(in the rows, 128 means zero)
The rows of X fall into several groups, which share some directions, and each row is roughly a mix of its group's hidden directions, except some rows that fit no group.
X, 144 rows:
[[109  82 120 134 114 147 123  99  67 107]
 [122 115 170 127 117 174 177 154 129 158]
 [ 86 164 127 119 100 137 111 161 158 172]
 [124 118 137 169 140 187 116 104 128 171]
 [120  86 109  81  96 108  99 142 123 164]
 [ 80 147 122 126 118 106  75 141 170 133]
 [142 129 117 159 139 129 128  76 105  69]
 [120 105  93 122  85  90  90  90 127 140]
 [129  93 159 137 153 154 145 154 127 187]
 [ 77 132 164  92 124 141 112 173 137 146]
 [116  96 129 104  99 126 136 189 106 164]
 [124 130 118 111  79 127 163 162 149 177]
 [175 143 111 165 144 115 135  98 108  81]
 [150  86 122  93 101  81 130 127 141 166]
 [113 152 147 110 117 142 125 187 154 175]
 [186 122 135 118 148  75 156 142 146 119]
 [179 102 116 148 155 120 147  80 113 103]
 [ 81 112 153 133 104 122 117 149 185 152]
 [ 84 100 103  93  96 113 115 111  86 119]
 [ 92 171 126 128 144  95 143  97 175 110]
 [172 123 127 160 151 125 141  71 144  98]
 [135 111 103 114 134  97 112  70 110  83]
 [109 152 124 150 137 162  90  68 144 115]
 [117 107 138 111 111 101 119  68 161 166]
 [ 90 125 124 140 123  78 167 111 173 141]
 [122 127 156 113 107 189 155 111  91 151]
 [ 99 117 155  80 126 115 124 184 135 154]
 [120  90 144  75 112  75 128 123 125 149]
 [173 115 126 170 115 101 177 130 107 107]
 [152  71 115 103 167 126 130 144  90 144]
 [ 81 127 166 114 115 149 127 171  88 137]
 [173 104 108 120 122  64 146 112 146 129]
 [159  98 107 154 144  91 119  85 150  96]
 [133 120 147 125 146 172 158 140  69 156]
 [ 99 182 132 142 113 159 121 150 155 170]
 [119 114 166 137 150 181 161 116  88 114]
 [ 98 164 119 146 129 104  71 128 148  93]
 [112 107 161 161 121 152 124  69 140 160]
 [135 121 146 195 146 169 147  99 126 121]
 [128  79  96 172 137 146 131 158 103 101]
 [120 175  94 129 140 106 130 172 167 104]
 [174  92 104 161 133  91 138 119 165 135]
 [ 91 150 165 160 151 167 142 143 159 149]
 [147 109  92 117 115  67 110 109 125  92]
 [138  83 128  91 125 145 123 178 123 170]
 [ 96 140 130 110 143  87  78 163 137  99]
 [144 142 128 125 109 189 170 117 105 162]
 [ 84 136 179 125 115 150 126 122  79 147]
 [107  77 112 116 133  78  92 144 128 104]
 [ 56 160 140 133 136 135 155 151 142 121]
 [175  84 116 115  94  97 154 113 133 153]
 [155 145  96 197 131 125 141 146 111 104]
 [132 107  85 106  98  95  90 124  88 109]
 [179 130  85 151 119  87 137  95 134 111]
 [141 144 155 143 145 187 166 126 104 158]
 [ 77 154 163  91 137 128 146 170 133 127]
 [103 154 103 105 112  91  81 152 162 120]
 [143 124 114 152 113 134 116  57 163 149]
 [164 138 119 186 147 159 130  86 137 115]
 [181 110 119 163 137 136 171  93 109 135]
 [ 98 141 135 142 161 190  92 143 138 142]
 [157 108 128  76  96  89 168 127 126 132]
 [127  84 118  91 128 150  90 116  90 163]
 [147 106 139 174 149 175 144  92 110 149]
 [ 74 119 148 144  97 118 115 180 150 130]
 [156 105 103 100  86  98 167 135  97 142]
 [141 102 144 110 125  50 133 140 136 106]
 [172 130  90 162 125 143 140  75 111 120]
 [103 103 120 121  83  85 124 172 154 116]
 [146 102 112  97 140  85 103  79 120 100]
 [145  95 107 101  85  94 162 136  99 149]
 [119 167 122 115 112 138  86  79 163 150]
 [199  92 122 103 130 125 158 136 122 138]
 [ 72 131 171 139 157 148 106 144 133  97]
 [166 119 119 117 159 134 135  59 123 151]
 [166 129 141 122 172  84 148 117 140  84]
 [147  72 102  99 103 126 102 145 117 166]
 [150 107 124  90 100  58 127 136 132 134]
 [181 147 135 162 174 132 141  99 144 110]
 [114 150 130 116 119  90 125 181 178 149]
 [ 85 150 144 148 141 148  94 157 178 130]
 [117 101 116  92  88  85 132 135  82 141]
 [118 142 156 171 145 146 170 175 112 110]
 [107 112 173 106 132 172 151 123  81 114]
 [117 113 150 119  92 139 168 189 109 121]
 [168 118  99 129 105 118 150 127  79  83]
 [133 154 127 140 154 174 185 163 126 133]
 [112 146 170 129 132 159 127  64 103 121]
 [101 176 140 139 156 118 146 148 184 123]
 [139 125 120 142 148  71 128 122 134  64]
 [111 179 134 160 122 130 143 157 183 136]
 [146 170 131 158 146 133 155 104 114  71]
 [179  98 111 140 163 119 140  81 126 107]
 [132 181 143 167 152 165 119  96 148 123]
 [120 116 125 108 114 129 132 208 124 157]
 [197 106 125 128 147  98 150 152 115 108]
 [128 119 130  93 146 112  98  63 158 143]
 [142 121 122  92  97 119 159 111  74 164]
 [112 180 146 171 156 137 141 111 132  87]
 [162  90 105  87 120  87 125 115  93 119]
 [128 146 109 157 143 103  85  87 172 111]
 [126 106 108 122 160  99  82  85 165 131]
 [178 133  85 134 151  96 120 146 152  93]
 [ 95 153 112 120 139  93  81  90 152 105]
 [141 164 122 143 154  87 155 119 181 109]
 [108 151 146 103 135 156 141 182  83 110]
 [177 140 135 129 147 124 168 153  87  92]
 [163 110  77 161 135 115 138 117 109  82]
 [177 108 137 138 168 110 150 132 108  80]
 [114 151 154 158 176 173 106 130 155 112]
 [119 117 139  92  99 137 159 182  88 135]
 [142 145  85 146 127  86 100 143 178 143]
 [123 103 113  73  94  96 121 160 106 150]
 [131 173 145 129 109 160 132 163 150 179]
 [144 158 148 180 149 154 170 109 140 106]
 [133 107 112 102 124  75 150 185 142 134]
 [182 107 110 157 114  92 139  97 141 158]
 [ 75 138 131  90 112 133 117 182 129 151]
 [ 79 152 119 113 115  76  94 122 116 103]
 [ 92 170 118 163 126 113 106  94 119  86]
 [115  91 156  71 101 123 112 122  93 146]
 [ 74 172 142 114 133 115 154 157 160 135]
 [158  90 126  89 107 124 138 110 158 177]
 [112 176 139 164 173 148 108 108 139 100]
 [ 89 111 127  97 103  83  91 150 148 109]
 [160 132 101 174 126 150 129  69 118 118]
 [136 159 128  83 127 105 130  68 152 110]
 [142 144  95 139 134  84 121 110 133  64]
 [134 114 135 160 127 120 159 190  88 109]
 [136  84 128 141 136 117 151  93  79  89]
 [179  98 124 145 145  82 170 122 122 119]
 [165  75 119  92 111 114 135 157 120 162]
 [ 80 107 135  91 101 105 108 166 102 141]
 [123 120 106 138 115 156  76 109 140 185]
 [128 166 141 153 167 151 129  88 130  81]
 [184  97 137 138 142 162 167 148 133 151]
 [163  78 118 135 124 113 143  99  79 104]
 [104 167 141 174 145 132 145 146 105  80]
 [128  89 112  91  84  86 118 124 132 162]
 [105 162 162 160 131 172 158 148 154 146]
 [188 128 126 142 159  90 157 123 143  98]
 [126 152 125 184 168 165 116 158 139 113]
 [148  96 135 157 161 127 120  74 120  87]
 [143 122 132 164  98  92 162  80 156 141]]
Here is one row of each group, with its name. Which group are the others in?
[157  88 106 123 125  83  98  88 109 114]	(88)
[110 156 157 171 166 165 129 120 164 140]	(95)
[116 128 158 111 145 151 144 194  92 118]	(82)
[135 121 158 116 128 169 172 165  83 123]	(56)

[ 88 149 118 139 111 185  84 114 127 143]	(82)
[118 165 104 122 135 100  75 131 131  79]	(56)
[ 91 121 154  93 142 146 120 177 144 167]	(95)
[118 105 126  57 119 100 111 105 105 145]	(56)
[165 156 151 145 188 124 137 108 158 117]	(95)
[ 85 121 146 104 124 125 104 171  77 112]	(56)
[177 106 114 129 100  86 155  87 134 130]	(95)
[144 121 151 181 161 164 172 119 124 133]	(88)
[101  93 146  83 112  92 107 144 136  90]	(56)
[ 81 163 153 127 114 160 118 169 148 155]	(56)
[ 96 144 136 166 131 148 118  75 170 141]	(82)
[139  99  92  89 134  80  95 145 139 107]	(82)
